In the rows, zero is written as 128.
The rows below fall into families. The same turns and mirrors carry the whole set onto itself and the rows of a family onto each other. For each named row, which other rows are in its family? Write them in the order they are listed.
These 32 rows form 4 families of 8 rows each.
Sul: [100 113 131 156 146 120 113 141 151 173 122 147 149 100 123 127 115 132
 132 133]
kepim: [105 110 128 143 138 128 143 131 166 149 142 160 172 160 134 106 142 150
 100 121]
tuzo: [115 123 108 183 108 134 135 156 142 120 136 166 142 124 128 110 140 108
 131 137]
sev: [125 123 129 134 127 129 154 139 122 133 151 148 162 148 155 134 118 111
 147 119]
kozok: [118 122  97 164 141 111 127 135 123  92 111 136 137 123 125 113 135 105
 106 176]
Nani: [142 107 121 119 143  78 130 122 112 115 129 148 176 149 145 140 135 114
 108 169]
Tuzat: [116 114 134 139 148 113 119 105 132 109 116 149 150 174 123 121 135 121
  65 142]
lekuf: [132 119 135 124 119 122 154 135 133 155 149 151 160 150 145 149 110 120
 134 133]
Reg: [110 131 114 181 108 126 141 143 137 141 146 149 136 134 137  91 147 132
 123 133]
febu: [104 115 124 133 156 123 102 103 117 114 129 149 158 172 119 118 127 119
  76 149]
tob: [112 134 101 186 106 124 143 143 145 140 153 157 158 127 130 104 127 117
 120 134]
Tukef: [114 122 126 127 162 108 108 105 132 106 118 150 160 159 110 122 115 130
  76 129]
gasab: [117 128  86 166 123 105 126 132 140  96 103 154 138 126 125 112 129 103
 107 168]
leki: [126 111 120 114 137  80 132 126 117 102 115 160 170 137 159 132 125 110
 105 165]
Govul: [135 124 105 118 153  87 142 128 117  95 130 160 169 140 139 139 124 120
 111 165]
ruv: [114 110 122 141 147  92  76 125 118 139 123 154 139 116  97 127 120 124
 111 163]
zasos: [134 127 120 143 135  68  93 121 115 140 116 150 148 112 113 129 120 128
  97 158]
per: [ 94 110 134 151 155 125 141 127 164 147 160 158 169 152 135 107 124 150
 104 133]
latuz: [114 109 125 135 131  77  80 124 107 132 120 141 148 117 118 111 122 123
 100 156]
ful: [110 126  99 168 106 130 146 151 136 131 148 158 138 120 119 102 132 122
 135 134]
zal: [133 105 149 123 119 111 151 145 137 135 148 156 155 150 155 144 114 119
 137 139]
lalem: [107 111 146 150 134 123 112 158 148 166 137 143 143 105 127 133 112 142
 123 145]
faluf: [142 106 117 104 127  85 126 131 125 108 128 148 172 153 140 139 122 115
 116 161]
Zefed: [103 104 142 163 145 106 102 136 145 166 137 138 140 110 124 118 114 130
 139 142]
Fava: [106 107 134 158 147 130 129 119 160 144 147 158 177 173 135 109 140 131
 105 121]
pudog: [129 118 135 130 112 127 147 152 137 135 149 157 173 138 147 147 106 114
 128 122]
koboz: [126 135  94 162 136 119 118 132 132 105 108 138 136 137 115 119 138 125
  86 177]
dape: [108 118 125 138 156 114 120  97 146 119 122 168 154 176 122 125 130 125
  74 149]
Soga: [111 131  97 167 135 120 121 127 121 106 104 156 141 132 136 122 139 102
  93 181]
kan: [119 117 142 157 133 122 112 148 134 176 125 141 147 110 142 135 129 131
 135 137]
libe: [116 112 127 151 148  81  83 120 108 132 117 155 145 109 106 122 127 114
  99 145]
Ronun: [ 95 108 146 142 159 128 134 133 152 144 140 163 165 145 145 106 138 148
 115 111]

Same family as faluf: tuzo, gasab, ruv, zal, Zefed, Fava, dape
Same family as lekuf: Sul, kepim, kozok, Nani, Tuzat, ful, libe
Same family as latuz: febu, tob, leki, per, lalem, pudog, Soga

The rows below fall into families. The same turns and mirrors carry the whole set onto itself and the rows of a family onto each other. For each named row, which other rows are in its family? Write them in the order they are listed.
These 40 rows form 10 families of 4 rows each.
gupe: [126 152 120 151 167 104 137 116 136]
suta: [125 110 133 122 166 143 121 121 116]
mef: [131 130 108 131 163  96 127 157 144]
revut: [113 150 105 129 160 117 140 128 142]
Pofo: [114 142  97 126 141 114 113 157 138]
Lat: [115 140 119 136 162 113 119 168 129]
mot: [132 120 131 155 175 125 140 125 108]
lenez: [125 127 114 120 162 124 153 131 114]
Bipi: [136 117 116 141 147 132 157 103 132]
Buga: [122 117 124 129 104 110 113 158 129]
zuman: [133 150 118 161 143 100 118 141 160]
Nuz: [142 128 128 175 116 116 127 121 154]
kov: [117 115 126 155 115 146 133 104 132]
Nuso: [141 134 120 110 147  99 123 153 124]
nalaf: [127  90 132 149 134 140 144 119 125]
vobo: [129  94 120 137 118 130 108 115 112]
Vasa: [134 131 116 128 110 127  91 139 138]
goki: [148 134 144 128 105 110 119 136 140]
tuf: [105 118 128 140 167 116 146 114 120]
Senuk: [110 131 108 151 131 105 116 146 164]
zurup: [128 142 115 163 108 123 109 153 134]
Vez: [144 127 107 146 109 127 114 148 155]
tutem: [135 132 130 165 140 120 146  96 130]
nito: [133  97 119 164 119 120 133 122 155]
Vorup: [120 108 151 125 160 114 141 125 116]
zun: [148 127 130 154 174 135 117 122 117]
guk: [135 104 124 158 115 143 128 118 110]
mupo: [127 128 137 134 116 117 112  96 117]
moki: [115 104 115 156 113 131 105 144 149]
Palo: [135 112 120 171 129 109 110 113 104]
gep: [138 153 117 141 159 115 130 163 127]
mori: [120 143 133 161 106 105 123 150 121]
libef: [121 124 144 130 166 111 106 107 126]
nipeg: [133 158 142 146 151 131 130 159 133]
dufe: [118 133 135 112 152 123 126 163 133]
fibud: [117 126 124 138 167 137 136 120 101]
fuval: [114 105 147 144 123 142 109 112 129]
gemo: [122 109 130 177 124 133 121 115 114]
rar: [133 118 119 155 110 119 111 166 137]
sori: [141 131 150 126 154 105 113 147 148]

Same family as Lat: guk, fibud, rar
Same family as zuman: gupe, Nuz, tutem
Same family as lenez: Pofo, nalaf, moki
Same family as gep: mot, zurup, gemo
Same family as goki: mupo, libef, sori
Same family as nipeg: zun, Palo, mori
Same family as Nuso: Vasa, Vorup, fuval
Same family as Senuk: revut, Bipi, nito

The rows below fall into families. The same turns and mirrors carry the whole set onto itself and the rows of a family onto each other. For each named row, which other rows are in its family? Write them in the order they are listed.
These 15 rows form 3 families of 5 rows each.
W: [131 128 124 126 141 167 105 137]
E: [110 141 152 112 126 142  97 151]
S: [145 128 139 133 118 104 143 110]
U: [154 130 105 142 136 131 128 112]
X: [143 137 137 135 134 103 134  95]
N: [130 139 110 123 148 162 111 136]
L: [115 131 109 126 138 158 100 135]
T: [102 151 146 108 132 147 103 142]
A: [110 151 161 118 112 107 115 121]
V: [141 139 136 138 114  98 130 103]
Z: [ 97 154 144 122 128 134 104 150]
K: [118 140 162 116 113 101 121 133]
R: [153 120 116 139 136 144 133 112]
Y: [143 122 106 135 142 139 118 101]
F: [114 156 160 127 125 100 125 125]

Same family as T: U, N, A, V
Same family as S: W, E, K, R

